In the rows, 128 means zero.
One hidden turn or mirror swaps the rows below in pairs. Which row is each named row swapped with?
The rows were stretched afterwards, more along some directions than others.
Gezud: [132 100 154 150 119 115 118 171 112 129 105 176 126 155 117 155 204 115]
Feroz: [130 117 125 124 120 131 140 154 121 128 167 145 114 131 117 173  84 130]
senam: [126 114 129 127 130 131 146 152 123 145 135 167 103 136 115 164 141 146]
Datef: [115 104 158 147 131 107 106 169 105 121 131 196 127 161 120 136 179 130]
lifef: [114 112 139 153 122 131 113 168 119 145 111 177  93 151 120 150 206 125]
bor: [131 126 146 141 135 148 108 155 140 147 117 151  85 157 124 129 175 129]
vam: [107 108 148 147 127 100 135 153  95 109 130 193 127 135 119 124 170 127]
nur: [116  97 149 156 132 132 137 160 104 114 117 166 105 148 132 151 187 136]
Luvet: [120 124 102 138 131 155 129 152 131 103 141 128 117 165 126 172 146 146]
Sil: [118  97 168 152 115 111 146 158  97 130 122 200 100 143 120 149 176 134]
tubo: [112 123 119 137 126 153 100 142 145 113 149 119 125 181 118 142 124 151]
Gib: [146 106 127 126 120 128 138 162 125 137 144 161  99 125 120 169 107 144]
gizab: [119 140 119 120 134 137 115 144 132 116 163 109 139 161 121 151 104 130]
fuli: [128 136 110 125 133 142 108 159 127 106 153 143 125 166 133 171 121 139]
zufo: [117 104 101 136 123 141 127 176 127 111 143 131 128 166 139 174 145 145]
pir: [113 106 130 160 122 142 136 162 108 118 143 167  91 138 120 138 157 124]
Fafir: [ 83 103 134 145 124 134 141 155 111 116 132 154  93 156 122 134 190 150]
rediv: [114 112 146 141 132 104 123 146 105 116 136 177 119 144 136 138 182 120]
rit: [ 93 108 140 129 118 122 119 127 116 132 159 173 117 159  98 150 125 152]
maf: [117 101 126 133 116 137 144 165 124 130 156 145 110 152 100 172 107 156]
Sozi: [127 113 104 141 104 140 137 187 134 126 139 141 118 153 142 166 177 140]
fer: [ 94 103 128 147 120 135 138 136 115 113 154 144 114 128 107 120 151 130]
paz: [125 103 145 142 111 125 129 159 117 132 147 164  94 135 111 128 141 118]
gipob: [ 97 117 154 127 134 117 137 125 122 119 147 140 126 128 100  82 118 143]
zerib: [128 107 130 133 119 104 130 163 122 116 142 150 105 118 111 136 135 126]
palo: [109 113 128 149 124 130 138 139 123 101 151 148 109 128 125 107 141 141]
mora: [ 84 111 147 145 131 121 130 131 106 106 179 163 117 131 113 115 112 139]
dup: [ 93 111 154 136 122 104 130 138 109 108 138 171 132 148 124 100 171 135]
siza: [118  99 126 135  95 116 162 175 112 129 160 155 124 126 118 168 128 136]
fud: [115 125 152 148 123 115 116 141 111 113 138 177 117 136 135 142 165 127]
volat: [114 128  95 133 130 156 101 146 149 127 147 123 106 167 129 171 149 151]
bezok: [ 96 112 119 144 135 148 120 137 122 113 143 142 113 140 109 102 161 136]
kezo: [114 130 104 130 134 145 119 146 146 115 149 134 112 160 135 160 142 162]
gabep: [106 103 129 128 117 128 130 149 120 125 151 131 137 157  95 164 107 152]
bom: [122 129  92 129 121 161 110 158 145 118 133 111 117 170 127 156 137 141]
Sel: [118 123 121 132 133 147 135 147 137 111 137 129 116 156 148 150 135 162]
Robu: [119  93 144 141 119 109 142 157 100 116 157 154 123 126 102 124 125 116]
guli: [132 123 106 131 141 142 110 160 119 107 148 136 128 171 127 161 118 140]
pez: [119 112 110 122 120 134 116 169 117 148 161 154 115 156  92 153 137 129]
von: [135 110 169 143 130 115 117 154 107 134 112 181 118 145 114 156 162 113]
pupo: [124 116 105 129 127 142 119 176 130 121 136 148 129 168 130 153 162 143]
gufeb: [ 86 112 134 146 124 128 136 140 119 108 146 126 128 130 105  99 135 139]
todag: [111 111 113 124 111 137 131 150 120 135 142 150 109 149 104 165 124 139]
Rul: [126 104 116 123 119 109 134 159 115 121 159 159 123 128 126 185 104 133]
vagor: [117 121 109 129 123 132 120 155 121 104 149 132 135 163 134 154 118 154]
Potuk: [125 101 142 141 131 104 135 143 106 110 139 172 112 108 120 134 143 127]
Bir: [107 107 112 125 118 140 132 162 104 126 169 169 108 151  97 165 112 145]
tagob: [118 119 123 122 135 118 130 133  98 120 174 170 110 135 114 173  84 135]
vofi: [117 112 116 129 113 130 132 149 108 130 167 160  97 141 121 181 100 145]
ludu: [129 102 112 133 117 134 137 165 112 129 145 168 106 144  97 186 136 136]
Kasig: [147 128 108 135 136 163 134 164 154 121 135 101 115 149 130 151 118 143]
Sar: [ 94  88 144 156 107 133 138 165  95 122 144 175 116 146  97 120 171 140]

guli pairs with tagob
todag pairs with bom
palo pairs with Sil
lifef pairs with gufeb
gipob pairs with bor

